128 stands for zero in the data rows.
Here are some points:
[100 121 151 113 106 165 113 100 109 134 240 162 131 122 102 129 109 136
 110 154 116 170 219 112 101  54 142  65  42 111 171 168 144 245 100 118]
[121 159 133  94 114 129 121 145 152 150 118 127 128 144 138 146 134  94
 127 121  99 119  99 100  97 178  85 114 117 131 103 127 127 124 135 110]
[ 48 113 163 121  98 140 111  85  61 154 100 209 123 122  48 141  80 140
  96 174 135 188 180 120  97 107 140 121 126 139 163 139 166 156 159 117]
[248 164 126 159 148 116  98 137 131 141 112 106 139 107 135 155 115  86
 135 144  74 116 107 115 140 128 201 142 144 132 125 148  99 166 149 100]
[128 163 123 150 148 103  76 162 154 162 140 105 115 121 135 135 161 102
 199  85 143  97  91 103 129 181 123 206 128 132 117 106  94 134 175 100]
[156 167 118 141 168 101 116 153 144  77 111 114 131 127 115  98 152 130
 153 116 145 113 116 151 138 138 155 151 146   0 109 133  89  84 151 168]
[116 145 120 162 171  87 123 122 156  86 134  97 101 111 131 101 156 126
 142  51 106 122  94 134 138 131 150 139 124  94  90 114 133  77 141 133]
[107 185 125 127 122 139 135 170 139 144 117 104 132 138 171  89 124 143
 148 110 191  68 127  82  97 155 134  70 125 139  76 118 112 152 160 130]
[  0 123  89 166 174 108 139 147 142 103 135  32 113 183 191 110 118 133
 176 117   4  78 130 120 109 156 135 141 148 108  98  71  78 120 177 154]
[ 86 122   0 189 255 105 255  24 187 103 255  72 128 255 169   0 163 124
 169 115 142 103 129 255 161 143 119  64 161 137  41   0  79  92 147 255]
[138 102 137 111  97 151 130 138 128 110 158 138 142 127 135 134 134 132
 118 135 131 151 131 127  95 106 110 106 134  54 133 156 156 123 141 147]
[128 131 139 134 124 110 107 139 125 126   0 114  79 173 154 140 176 109
 134 138 116 126  79  76 175 132 106 135 142 123 132 155  99 119 156 140]
[130 136 133 124 118 123 105 155 137 131 124 159 128 118 126 124 140 128
 109 126 126 123 132  83 121 151 138 108  87 132 125 129 120 125 167  95]
[130 135  98 187 106 126 114 159 188 127 153 104 206 127 143 143 159  83
 152 108 101 119 119 102  87 155 119 131 115  99 111 122 115 126 140 136]
[132 134 135 115 116 149 140 125 120 113  83 166 162 113 134 123 142 125
 133 135 125 140 112  94 132 117 124 142 133  59 128 136 121 107 151 150]
[255 127 124 156 116 122  95 133 172 126 108 106 157 139 147 127 141  81
 138 102  81 123 104 124 119 127  94 138 110  95 123 104 135 106 123 147]
Here are 10 more points, each followed by its number:
[ 84 139  72 144 223  27 239  68 143 100 174 138 101  96  82  62 153 140
 168  82 150 112 101 174 115 152 156 120 118 111  91  75  84 111 109 155] 0
[154 154 123 139 140 129 113 142 156  88 129 166 128 145 164 150 133  97
 130 111  78 123 114 131 133 147  96 169 115  32 136 113 106  80 191 164] 1
[163 189 124 100 150 114 129 162 171 116  97 133 131 142 134 142 166 106
 125  98 112 119 108 133  99 188 107 116  57 125 102  94  89 126  94 137] 2
[153 173 138 143 123 113 120 170 131 198 103 105 160 103 137 135 123 115
 161 107 123 127 106 141 115 177 132 127 107 126 127 113  77 125 142 116] 3
[ 91 117 108 134 151 121 106 133 158 139 135 130 101  68 151 121 148 130
 161 108 125 103  95 128  97 167 122 145  94  92 105 119 123 102 123 151] 4
[148 141 136 127 126 132 124 135 149 171 119 118 123 137 148  93 149 106
 153 102 170 110 100 124 118 157 139 175 167 138 105 157  71 120 109 115] 5
[128 135 153 123 119 130 102 133 118 121  73 135 131 123 109 162 127 119
 118 142 119 131 126 143 123 110 129 144 149 178 133 150 127 120 115 120] 6
[134  65 157 136  92 252  78 106 113  70 165 185 255 122  99 144  86 183
  34 157 192 150 199  58 196  95 202 135 134 132 255 177 151 188  56 153] 7
[ 60 111 156  86 108 169  91 107  86 145 176 255 134 115  86 127  93 144
 111 173  99 202 249 136 119  94 143  88   0 159 194 147 152 215  96 104] 8
[187 130 154 109 122 141  91 128 118 155 134 125 147 119 111 131 140 150
 120 137 133 149 118 125  98 112 165  95  71  92 128 161 144 123 138 123] 9
Which three of these numbered points are nearest to each point below by angle, seen from the average point of the first points? Their numbers follow each, nearest first.
[185  98 157  83 106 255  38  96 126  69 137 168 195 124 104 154  63 123
  96 131 162 251 149  83 255  67 130 110 183 135 255 171 174 244 153 145] > 7 8 6
[ 29 134  86 179 199  60 216  93 157  84 193 124  71 128 158  39 159 121
 198 116 255  98 125 153 151 130 112 141 116  91  52  25 100 112 179 157] > 0 4 5
[168 160 123 166 130  99  84 175 135 132  89 121 155  77 159 139 204  93
 151 115 158 121  82 100 210 125  91 161 117 108 125 129  96 125 169 119] > 3 5 1
[137 111 153 104  95 162 107  84  80 131 144 182 146 206 120 145  32 255
  14 216 160 177 181 122  95  91 193  55 132 209 143 166 255 171 105 118] > 7 8 9
[133 128 124 134 168 131 141 140 148 142 103 100 103 144 171 128 141 109
 135 117 119  81  93 119 131 151  79 129 109 122 100 125 120 110 118 104] > 2 5 4
[117 103 152 103 128 132 128 119 110 175  93 144 103 163 103 131 112 157
 126 163 229 132 163 135 110 101 138 131 162 235 117 136 168 135 107 100] > 6 8 5
[115 137 109 133 130 131  92 152 135  74 124 114 116 123 132 159 133  96
 159 129  89 106 120 112 127 125  81 136 130  86 122 115 118  51 175 144] > 1 4 6
[130 135 120 159 132 124 125 144 141 135 137 107 110   0 216 114 138 113
 161 116 106 111 121  77  95 158 109 123 126 119  74 130 120 119 144 139] > 4 3 5
[ 83  51   0 255 255   0 255   0 190   0 178 126  74 255 139   0 172 190
 225  95 164 111 155 255 149 138 116 126 237  62 111   0  43  87 172 255] > 0 1 4
[190 176 111 137 131 105 109 154 145 140 141 115 117  79 149 149 162  95
 124 101 133  79  71 140 124 167 132 139  61 131  91 122 113  89 156  97] > 2 3 4
[134 200 120 161 141 107  86 186 157 119  57 112 136  81 140 155 143  64
 138 108 104  95  98 117 164 129  80 199 141 115 109 120  99 129 128 143] > 3 6 2
[178 102 168  61 101 156 146  94 105 192 107 131 132 114 111 144 132 163
 110 141 222 165 123 118 118  85 164 141 135 137 149 129 139 201 100 110] > 9 7 6
[103 160 135 151 137  93  53 176 119 133 100 115 124 109 143 146 176  48
 141  96 107 115 100 103 255 169 133 201 115 120 142 117  90 129 139 116] > 3 5 1
[111 120  74 168 152  88 151 127 155 100 167 117 142 132 105  94 120 140
 161  99 116 101 125 142 118 142 255 156 176 122  99  92 120  68 147 166] > 0 4 5
[108 125 142  74 111 158 130 120  63 149 135 131 140 138  79 132  97 150
  93 137 127 143 177 129 102 110 138 104  97 132 172 139 160 165 125 106] > 8 7 9
